In the data rows, the value 128 means zero.
Every row has a hidden score. How much higher is the second row's score than the first row's in each pair? 15 means about the same, 30 much higher and 0 much lower. The score is a weighted sum of the row's numbers plus the product of two more (or one squared), each taken from its middle value.
array([156, 158, 102, 107, 145, 113, 122, 124, 133, 159, 94, 147, 123,
       135])
array([92, 107, 148, 149, 101, 131, 159, 127, 131, 93, 176, 112, 111,
       139]): 15
array([128, 76, 114, 125, 154, 169, 138, 119, 172, 82, 182, 97, 158,
       98])
array([90, 101, 147, 126, 136, 111, 130, 163, 135, 98, 155, 134, 148,
       121]): 15
array([111, 124, 115, 68, 141, 106, 117, 136, 121, 130, 138, 133, 134,
       149])
array([95, 151, 120, 138, 80, 87, 137, 135, 54, 135, 101, 166, 79,
       191]): 14
array([142, 122, 108, 133, 133, 145, 134, 116, 146, 127, 124, 120, 133,
       115])
array([113, 101, 128, 131, 133, 137, 142, 132, 150, 95, 157, 119, 131,
       116]): 14
array([185, 65, 127, 79, 232, 188, 102, 109, 196, 126, 146, 106, 222,
       41])
array([167, 125, 135, 159, 132, 174, 125, 107, 158, 126, 133, 102, 135,
       90]): 24
array([188, 125, 115, 133, 166, 170, 107, 95, 146, 162, 73, 141, 146,
       88])
array([155, 167, 109, 144, 122, 120, 113, 109, 110, 179, 69, 152, 115,
       140]): 26
array([115, 98, 111, 109, 136, 138, 138, 127, 132, 105, 147, 120, 135,
       129])
array([120, 156, 120, 106, 129, 88, 118, 160, 114, 125, 117, 152, 108,
       155]): 24
array([134, 64, 134, 125, 168, 178, 111, 136, 216, 80, 200, 81, 198,
       50])
array([134, 172, 131, 107, 101, 96, 112, 134, 117, 150, 91, 159, 95,
       147]): 5
array([185, 112, 85, 139, 158, 170, 114, 86, 149, 156, 97, 123, 156,
       94])
array([116, 166, 149, 164, 99, 97, 145, 133, 82, 157, 96, 146, 100,
       158]): 20
array([153, 123, 117, 93, 177, 133, 115, 127, 154, 140, 131, 120, 166,
       102])
array([155, 97, 93, 109, 179, 154, 121, 102, 134, 150, 132, 115, 186,
       108]): 13
array([147, 96, 112, 115, 145, 164, 130, 117, 158, 105, 153, 111, 153,
       96])
array([95, 171, 135, 151, 65, 64, 140, 146, 66, 147, 105, 160, 83,
       182]): 10
array([102, 119, 112, 110, 113, 105, 138, 143, 97, 112, 135, 141, 113,
       161])
array([128, 170, 131, 96, 127, 86, 102, 148, 123, 170, 106, 141, 135,
       143]): 14
array([86, 169, 139, 153, 75, 67, 152, 145, 50, 130, 100, 170, 58,
       202])
array([84, 148, 142, 117, 80, 85, 136, 139, 70, 149, 121, 147, 113,
       178]): 5
array([99, 149, 120, 133, 84, 91, 138, 138, 74, 138, 118, 149, 104,
       177])
array([115, 92, 135, 145, 154, 155, 149, 121, 140, 102, 166, 100, 152,
       117]): 20
array([107, 142, 130, 112, 99, 88, 133, 152, 101, 113, 129, 153, 98,
       157])
array([85, 88, 128, 104, 136, 110, 127, 169, 150, 80, 180, 126, 155,
       115]): 16
array([148, 124, 137, 155, 120, 162, 128, 112, 137, 124, 137, 111, 124,
       114])
array([117, 153, 146, 169, 71, 124, 129, 110, 106, 160, 118, 120, 112,
       144]): 3
array([142, 142, 119, 139, 124, 129, 117, 110, 102, 167, 78, 148, 124,
       135])
array([123, 110, 89, 120, 132, 132, 132, 101, 107, 153, 131, 115, 154,
       145]): 16
array([171, 125, 102, 84, 171, 142, 91, 98, 128, 180, 83, 142, 165,
       113])
array([136, 93, 113, 85, 163, 143, 115, 132, 168, 95, 157, 119, 150,
       99]): 19
array([100, 134, 127, 110, 109, 92, 124, 162, 122, 113, 138, 143, 122,
       143])
array([154, 104, 98, 134, 151, 161, 128, 104, 137, 137, 124, 116, 157,
       106]): 12
array([160, 123, 122, 175, 136, 173, 142, 108, 174, 113, 151, 88, 134,
       93])
array([122, 157, 146, 164, 96, 116, 140, 120, 111, 166, 112, 118, 125,
       135]): 5
array([123, 157, 145, 156, 82, 115, 136, 119, 111, 139, 116, 129, 92,
       145])
array([107, 165, 153, 153, 73, 90, 145, 144, 90, 135, 127, 140, 92,
       162]): 14
array([128, 154, 115, 93, 144, 94, 121, 127, 103, 171, 93, 150, 135,
       155])
array([174, 71, 96, 91, 214, 181, 108, 112, 186, 124, 161, 100, 217,
       60]): 21
array([118, 188, 153, 138, 89, 80, 115, 146, 72, 168, 62, 177, 82,
       172])
array([106, 178, 157, 169, 74, 91, 139, 131, 64, 149, 91, 158, 68,
       183]): 15
array([146, 103, 128, 116, 147, 162, 132, 124, 167, 96, 157, 106, 141,
       93])
array([116, 80, 136, 122, 158, 158, 127, 133, 170, 88, 177, 101, 168,
       91]): 10
array([144, 83, 119, 83, 168, 154, 108, 130, 180, 101, 172, 110, 180,
       78])
array([138, 128, 104, 124, 140, 131, 128, 129, 141, 127, 119, 124, 130,
       121]): 18
array([173, 201, 95, 138, 119, 97, 107, 110, 92, 200, 44, 171, 99,
       159])
array([112, 82, 119, 77, 180, 133, 101, 143, 174, 116, 175, 106, 207,
       90]): 15
array([139, 100, 144, 145, 140, 172, 130, 126, 193, 94, 179, 90, 159,
       74])
array([164, 121, 117, 141, 147, 158, 109, 90, 126, 182, 93, 123, 176,
       98]): 11
array([75, 75, 145, 98, 146, 123, 137, 148, 128, 75, 176, 124, 140,
       135])
array([127, 101, 111, 128, 141, 151, 139, 114, 137, 120, 139, 113, 145,
       118]): 14
array([178, 115, 120, 160, 143, 188, 127, 103, 172, 112, 142, 96, 134,
       81])
array([118, 149, 122, 97, 148, 86, 112, 168, 116, 127, 110, 153, 117,
       148]): 17
array([119, 144, 139, 153, 86, 114, 151, 125, 118, 122, 141, 121, 97,
       145])
array([143, 148, 105, 56, 161, 96, 98, 121, 111, 175, 77, 166, 135,
       145]): 3
array([141, 157, 121, 130, 113, 114, 115, 114, 105, 164, 81, 153, 113,
       147])
array([111, 77, 166, 105, 164, 153, 116, 152, 188, 83, 190, 99, 182,
       71]): 21
array([120, 118, 114, 143, 112, 135, 144, 117, 130, 117, 146, 113, 121,
       133])
array([106, 123, 113, 128, 113, 106, 154, 133, 82, 102, 132, 143, 90,
       173]): 14
array([86, 161, 157, 128, 79, 68, 142, 155, 56, 127, 108, 168, 68,
       190])
array([99, 137, 140, 156, 88, 114, 156, 128, 109, 112, 146, 122, 93,
       155]): 20
array([120, 102, 102, 120, 116, 142, 137, 118, 141, 109, 156, 111, 136,
       126])
array([101, 141, 126, 101, 91, 95, 135, 139, 93, 127, 123, 151, 98,
       168]): 10
array([122, 115, 175, 151, 142, 155, 138, 125, 130, 113, 137, 113, 121,
       118])
array([106, 85, 130, 118, 134, 151, 137, 122, 141, 108, 178, 98, 168,
       115]): 8
array([160, 125, 113, 104, 154, 139, 121, 115, 143, 142, 111, 129, 143,
       112])
array([133, 89, 115, 69, 174, 133, 120, 122, 137, 122, 151, 121, 169,
       116]): 13
array([140, 190, 144, 139, 97, 92, 112, 138, 96, 165, 63, 171, 84,
       154])
array([101, 121, 155, 140, 109, 122, 130, 140, 139, 122, 156, 115, 146,
       116]): 12
array([122, 138, 179, 150, 115, 129, 145, 136, 150, 120, 146, 114, 124,
       111])
array([86, 102, 136, 138, 116, 125, 153, 131, 121, 105, 172, 110, 134,
       142]): 12
array([168, 118, 120, 163, 135, 177, 123, 96, 146, 139, 125, 104, 147,
       93])
array([101, 133, 136, 120, 103, 102, 135, 147, 97, 121, 133, 141, 115,
       154]): 11
array([128, 163, 170, 145, 99, 115, 134, 127, 107, 124, 97, 154, 60,
       154])
array([123, 144, 154, 140, 103, 124, 137, 125, 128, 140, 128, 120, 119,
       126]): 9
array([138, 183, 100, 92, 135, 71, 96, 158, 107, 160, 66, 179, 97,
       163])
array([140, 177, 137, 150, 97, 110, 120, 121, 106, 163, 67, 161, 81,
       148]): 4
array([148, 69, 141, 94, 181, 171, 106, 130, 192, 107, 164, 106, 204,
       51])
array([152, 151, 164, 192, 116, 156, 136, 113, 132, 141, 111, 113, 107,
       116]): 25
array([160, 83, 126, 116, 174, 179, 110, 130, 197, 101, 163, 104, 186,
       53])
array([146, 175, 118, 98, 150, 91, 106, 120, 77, 192, 48, 176, 117,
       165]): 15
array([134, 138, 163, 181, 119, 151, 147, 118, 134, 110, 126, 116, 90,
       124])
array([105, 185, 178, 206, 64, 97, 149, 120, 63, 166, 98, 142, 76,
       176]): 10
array([115, 198, 157, 184, 61, 82, 135, 135, 59, 165, 72, 167, 64,
       185])
array([87, 131, 146, 145, 103, 102, 152, 138, 83, 121, 137, 131, 104,
       168]): 16
array([117, 89, 144, 93, 150, 138, 126, 140, 153, 93, 156, 122, 147,
       106])
array([72, 150, 141, 157, 76, 63, 153, 152, 59, 124, 124, 154, 81,
       193]): 16
array([75, 151, 119, 143, 74, 59, 152, 151, 50, 115, 117, 168, 65,
       205])
array([147, 106, 107, 136, 142, 160, 140, 118, 167, 102, 155, 106, 143,
       96]): 18
array([189, 122, 88, 93, 195, 151, 97, 105, 163, 168, 92, 131, 176,
       90])
array([105, 78, 129, 80, 151, 139, 115, 139, 158, 93, 175, 112, 166,
       106]): 10
array([148, 129, 115, 145, 140, 149, 137, 110, 135, 135, 111, 122, 127,
       116])
array([103, 82, 119, 72, 170, 129, 111, 148, 154, 98, 163, 123, 166,
       111]): 21
array([168, 91, 112, 75, 197, 157, 109, 116, 163, 130, 137, 124, 182,
       85])
array([155, 103, 112, 153, 140, 181, 132, 100, 145, 112, 145, 100, 138,
       105]): 22
array([128, 139, 118, 158, 99, 132, 144, 110, 123, 134, 131, 114, 110,
       137])
array([126, 125, 112, 128, 120, 127, 136, 128, 134, 123, 131, 125, 127,
       127]): 11
array([103, 98, 149, 104, 148, 125, 120, 160, 154, 83, 161, 129, 144,
       106])
array([118, 121, 129, 112, 125, 126, 113, 140, 154, 127, 148, 116, 153,
       107]): 13
array([170, 144, 119, 105, 166, 132, 116, 125, 170, 144, 114, 124, 145,
       94])
array([153, 116, 90, 158, 142, 160, 142, 100, 133, 133, 118, 114, 132,
       121]): 4
array([133, 143, 135, 148, 119, 130, 132, 117, 118, 147, 104, 128, 118,
       130])
array([140, 173, 138, 167, 75, 121, 121, 112, 118, 160, 90, 138, 92,
       137]): 13
array([86, 138, 164, 132, 79, 104, 147, 140, 106, 112, 149, 129, 90,
       158])
array([134, 116, 177, 179, 129, 166, 145, 118, 158, 106, 165, 93, 137,
       93]): 24
array([124, 99, 150, 124, 138, 154, 124, 120, 120, 125, 147, 112, 151,
       115])
array([104, 130, 143, 146, 97, 122, 149, 122, 112, 131, 144, 116, 114,
       146]): 11
array([117, 132, 112, 159, 110, 118, 151, 130, 103, 122, 137, 124, 115,
       151])
array([82, 149, 149, 160, 71, 86, 152, 144, 78, 126, 138, 137, 93,
       176]): 11
array([148, 141, 94, 78, 165, 114, 111, 117, 124, 160, 93, 148, 137,
       139])
array([113, 138, 125, 187, 90, 120, 162, 121, 103, 101, 137, 129, 76,
       162]): 18
array([142, 134, 126, 126, 113, 134, 134, 124, 150, 113, 126, 129, 101,
       120])
array([126, 131, 168, 176, 102, 157, 137, 115, 140, 122, 151, 96, 123,
       112]): 18
array([132, 161, 110, 101, 141, 100, 117, 143, 114, 147, 96, 150, 113,
       154])
array([103, 133, 108, 125, 111, 96, 142, 140, 78, 124, 121, 149, 109,
       174]): 8
array([130, 133, 116, 136, 109, 121, 129, 141, 136, 116, 133, 130, 122,
       123])
array([186, 121, 68, 102, 194, 152, 114, 103, 175, 150, 118, 119, 173,
       92]): 14
array([93, 126, 142, 169, 93, 119, 149, 135, 117, 114, 154, 114, 116,
       144])
array([115, 140, 122, 104, 129, 104, 118, 148, 117, 128, 124, 136, 121,
       145]): 18
array([168, 119, 108, 81, 202, 138, 112, 132, 167, 122, 124, 130, 155,
       98])
array([174, 140, 108, 110, 171, 138, 108, 111, 146, 174, 90, 128, 164,
       102]): 13
array([119, 121, 121, 125, 107, 129, 143, 124, 131, 109, 147, 119, 112,
       135])
array([108, 95, 153, 124, 157, 148, 139, 131, 129, 112, 155, 108, 151,
       121]): 17
array([133, 154, 136, 138, 94, 121, 129, 123, 129, 136, 105, 136, 96,
       132])
array([114, 124, 127, 117, 139, 120, 113, 151, 131, 129, 132, 126, 152,
       121]): 24
array([71, 142, 124, 113, 86, 59, 143, 156, 50, 119, 120, 168, 80,
       202])
array([132, 173, 128, 144, 92, 98, 123, 133, 88, 148, 79, 165, 79,
       163]): 18
array([136, 174, 120, 129, 114, 94, 121, 143, 97, 153, 80, 164, 98,
       157])
array([139, 126, 119, 143, 124, 146, 133, 110, 131, 138, 122, 116, 133,
       119]): 14
array([125, 94, 114, 94, 159, 140, 116, 135, 160, 103, 153, 119, 157,
       102])
array([125, 165, 115, 72, 142, 75, 111, 141, 91, 168, 88, 166, 120,
       172]): 12
array([89, 152, 178, 189, 80, 109, 152, 132, 96, 142, 123, 123, 100,
       152])
array([166, 157, 137, 123, 133, 131, 117, 123, 157, 164, 100, 126, 141,
       97]): 13
array([132, 120, 124, 132, 116, 147, 137, 117, 151, 119, 146, 111, 130,
       111])
array([150, 105, 126, 140, 151, 170, 131, 112, 138, 110, 133, 112, 128,
       111]): 18
array([118, 136, 149, 142, 108, 123, 142, 131, 131, 127, 141, 117, 123,
       126])
array([132, 139, 145, 172, 111, 143, 145, 116, 138, 134, 136, 104, 118,
       120]): 20
array([131, 179, 117, 94, 124, 63, 111, 167, 100, 132, 81, 182, 76,
       170])
array([127, 136, 166, 187, 101, 150, 151, 117, 147, 116, 154, 101, 111,
       113]): 15
array([144, 137, 104, 114, 139, 128, 130, 128, 142, 126, 111, 136, 116,
       125])
array([152, 125, 92, 163, 123, 158, 132, 95, 128, 141, 111, 120, 127,
       120]): 13
array([119, 105, 129, 142, 131, 144, 136, 122, 141, 129, 152, 104, 161,
       110])
array([140, 97, 130, 127, 139, 156, 122, 124, 172, 116, 164, 101, 173,
       81]): 13
array([124, 162, 178, 194, 84, 130, 140, 115, 111, 154, 115, 118, 99,
       137])
array([113, 142, 117, 165, 109, 114, 156, 125, 85, 136, 126, 129, 112,
       162]): 13
array([136, 153, 128, 130, 99, 119, 122, 123, 127, 149, 99, 137, 107,
       130])
array([157, 130, 121, 89, 167, 128, 116, 128, 160, 138, 126, 125, 154,
       104]): 20
array([128, 120, 130, 100, 122, 131, 124, 137, 157, 111, 143, 124, 134,
       110])
array([155, 116, 125, 137, 140, 157, 120, 106, 129, 147, 104, 126, 147,
       106]): 12
array([112, 90, 115, 109, 151, 129, 124, 150, 138, 91, 156, 129, 146,
       118])
array([133, 177, 152, 155, 73, 107, 123, 126, 112, 154, 92, 145, 84,
       141]): 12
array([150, 157, 107, 125, 122, 115, 115, 114, 108, 161, 82, 154, 112,
       147])
array([103, 173, 131, 127, 98, 56, 125, 166, 84, 134, 108, 166, 88,
       174]): 20
array([41, 143, 164, 154, 64, 61, 148, 162, 53, 123, 137, 151, 83,
       199])
array([169, 161, 156, 191, 107, 165, 120, 99, 131, 168, 89, 119, 116,
       109]): 19
array([138, 154, 99, 100, 154, 102, 122, 138, 112, 143, 94, 153, 111,
       157])
array([134, 146, 108, 85, 136, 107, 112, 137, 140, 141, 123, 131, 130,
       139]): 15
array([112, 114, 142, 151, 111, 127, 129, 147, 152, 100, 162, 119, 136,
       111])
array([100, 153, 137, 100, 103, 85, 119, 141, 77, 141, 94, 169, 91,
       176]): 7
array([181, 130, 115, 97, 165, 146, 119, 118, 173, 123, 121, 124, 139,
       90])
array([136, 126, 146, 135, 124, 145, 131, 124, 150, 124, 137, 110, 133,
       107]): 9
array([96, 89, 158, 113, 142, 137, 123, 150, 166, 94, 185, 104, 169,
       96])
array([119, 155, 144, 163, 87, 111, 153, 129, 107, 128, 128, 130, 89,
       153]): 18
array([118, 153, 125, 138, 88, 99, 137, 136, 95, 134, 111, 148, 94,
       159])
array([152, 137, 149, 159, 122, 158, 118, 94, 107, 173, 85, 132, 131,
       123]): 16
array([96, 134, 126, 96, 109, 81, 133, 156, 82, 108, 123, 161, 94,
       174])
array([143, 124, 96, 127, 129, 142, 134, 110, 139, 132, 120, 120, 127,
       123]): 14
array([88, 138, 135, 136, 92, 86, 149, 147, 83, 109, 138, 147, 91,
       171])
array([173, 95, 141, 161, 174, 192, 128, 102, 164, 122, 148, 94, 173,
       70]): 19
array([165, 152, 123, 151, 101, 145, 125, 112, 159, 127, 112, 123, 98,
       107])
array([126, 111, 101, 75, 151, 123, 124, 135, 139, 104, 141, 130, 122,
       136]): 12
array([143, 111, 89, 116, 145, 142, 131, 110, 144, 128, 141, 111, 151,
       119])
array([122, 141, 113, 129, 101, 109, 141, 141, 112, 112, 128, 144, 98,
       151]): 14
array([145, 187, 135, 102, 125, 87, 103, 139, 100, 168, 56, 182, 88,
       158])
array([144, 147, 160, 158, 102, 149, 129, 118, 144, 129, 134, 109, 110,
       114]): 25
array([133, 131, 119, 145, 109, 140, 128, 109, 123, 140, 113, 126, 118,
       129])
array([128, 116, 119, 133, 127, 138, 147, 117, 131, 112, 133, 120, 109,
       132]): 16
array([101, 171, 102, 94, 114, 52, 116, 169, 87, 127, 113, 171, 90,
       188])
array([124, 157, 110, 95, 128, 95, 120, 147, 105, 137, 100, 161, 97,
       166]): 12
array([111, 93, 103, 148, 119, 150, 154, 106, 127, 105, 173, 97, 129,
       141])
array([119, 124, 103, 94, 140, 117, 119, 134, 135, 125, 147, 120, 140,
       140]): 16
array([112, 103, 127, 135, 117, 138, 129, 139, 165, 91, 179, 110, 145,
       104])
array([130, 93, 149, 158, 131, 180, 138, 117, 164, 91, 176, 88, 139,
       95]): 22
array([142, 176, 108, 118, 138, 92, 117, 140, 104, 159, 74, 161, 104,
       159])
array([127, 98, 106, 115, 141, 153, 140, 113, 127, 105, 138, 120, 121,
       132]): 8
array([129, 114, 85, 123, 131, 132, 125, 138, 140, 101, 148, 120, 128,
       131])
array([131, 119, 129, 150, 117, 153, 140, 113, 151, 119, 150, 99, 133,
       113]): 12
array([164, 196, 123, 109, 122, 92, 103, 128, 106, 172, 50, 181, 84,
       153])
array([146, 126, 133, 113, 130, 136, 106, 111, 116, 163, 88, 144, 142,
       118]): 11
array([140, 69, 147, 158, 162, 201, 133, 117, 184, 83, 182, 82, 167,
       70])
array([146, 80, 112, 102, 158, 161, 115, 122, 170, 112, 161, 107, 185,
       78]): 11
array([135, 135, 126, 91, 165, 115, 112, 135, 136, 156, 119, 125, 161,
       122])
array([105, 154, 164, 174, 79, 105, 153, 132, 94, 122, 128, 133, 77,
       158]): 14
array([161, 131, 113, 153, 132, 154, 120, 107, 133, 153, 94, 130, 134,
       109])
array([115, 128, 133, 115, 114, 119, 136, 133, 125, 123, 131, 129, 117,
       135]): 17
array([187, 81, 92, 82, 208, 179, 102, 98, 186, 137, 144, 109, 211,
       63])
array([103, 126, 145, 136, 107, 122, 148, 129, 118, 114, 143, 122, 102,
       144]): 18
array([127, 113, 123, 111, 130, 135, 125, 126, 147, 126, 153, 112, 158,
       110])
array([147, 218, 118, 119, 99, 63, 95, 145, 70, 193, 30, 197, 75,
       182]): 21
array([148, 102, 111, 163, 131, 180, 141, 101, 162, 102, 165, 87, 135,
       104])
array([98, 119, 135, 123, 104, 113, 144, 137, 114, 110, 153, 121, 117,
       146]): 6
array([113, 95, 139, 107, 125, 140, 122, 137, 166, 89, 178, 110, 148,
       102])
array([94, 116, 135, 122, 117, 107, 132, 150, 107, 114, 139, 136, 131,
       140]): 15
array([139, 104, 89, 135, 156, 151, 140, 117, 143, 120, 132, 114, 149,
       116])
array([137, 198, 143, 185, 78, 110, 126, 105, 66, 185, 37, 168, 58,
       178]): 18
array([121, 137, 88, 88, 156, 98, 123, 132, 95, 150, 110, 144, 133,
       171])
array([110, 137, 164, 148, 105, 118, 141, 137, 139, 123, 147, 117, 121,
       124]): 8
array([174, 132, 113, 150, 133, 160, 118, 106, 152, 147, 97, 128, 136,
       93])
array([138, 157, 157, 173, 102, 133, 139, 119, 129, 135, 116, 121, 91,
       129]): 27
array([133, 109, 138, 93, 150, 135, 118, 133, 155, 116, 142, 123, 153,
       101])
array([182, 89, 98, 107, 188, 179, 117, 97, 158, 122, 120, 124, 163,
       82]): 7
array([102, 104, 117, 106, 128, 124, 115, 142, 143, 110, 164, 114, 155,
       120])
array([175, 100, 92, 99, 181, 165, 105, 96, 154, 148, 114, 124, 170,
       94]): 13
array([120, 105, 94, 84, 162, 123, 112, 158, 156, 90, 153, 130, 138,
       122])
array([166, 90, 96, 112, 169, 168, 124, 108, 158, 112, 142, 113, 163,
       94]): 6
array([121, 131, 105, 115, 121, 116, 136, 127, 113, 126, 122, 136, 115,
       148])
array([119, 156, 124, 107, 110, 100, 125, 136, 103, 144, 104, 148, 108,
       156]): 14
array([126, 104, 137, 108, 141, 145, 131, 131, 150, 111, 154, 113, 153,
       105])
array([152, 140, 122, 151, 130, 142, 139, 112, 141, 133, 110, 120, 117,
       114]): 16
array([132, 124, 173, 148, 139, 153, 137, 130, 155, 115, 149, 103, 135,
       102])
array([117, 114, 149, 149, 121, 154, 137, 119, 146, 110, 167, 96, 135,
       116]): 13
array([104, 128, 120, 128, 105, 117, 130, 119, 83, 136, 105, 146, 101,
       168])
array([114, 106, 163, 145, 126, 143, 147, 129, 157, 101, 169, 106, 133,
       107]): 17
array([134, 127, 109, 109, 138, 126, 126, 127, 137, 133, 122, 128, 134,
       124])
array([120, 94, 128, 126, 134, 158, 142, 125, 158, 90, 176, 104, 140,
       112]): 17
array([111, 118, 178, 206, 116, 152, 158, 114, 115, 127, 152, 97, 133,
       123])
array([144, 96, 96, 119, 151, 154, 121, 104, 119, 131, 112, 132, 143,
       122]): 4
array([119, 99, 117, 138, 134, 154, 145, 113, 136, 110, 157, 102, 141,
       123])
array([117, 48, 140, 106, 172, 179, 118, 139, 186, 68, 205, 91, 190,
       70]): 17
array([143, 111, 102, 103, 189, 134, 125, 119, 136, 146, 129, 117, 175,
       117])
array([121, 133, 134, 170, 98, 144, 146, 109, 120, 124, 143, 107, 105,
       141]): 15
array([131, 135, 125, 184, 103, 149, 144, 96, 112, 149, 134, 100, 125,
       139])
array([134, 109, 146, 143, 135, 164, 133, 122, 160, 105, 159, 97, 139,
       103]): 18
array([134, 173, 113, 123, 107, 89, 120, 142, 99, 145, 82, 171, 85,
       163])
array([127, 121, 100, 124, 145, 130, 134, 112, 111, 152, 112, 127, 144,
       141]): 17
array([78, 170, 138, 104, 91, 43, 120, 167, 50, 148, 108, 173, 93,
       201])
array([139, 170, 134, 85, 146, 85, 109, 167, 120, 128, 85, 173, 90,
       147]): 25
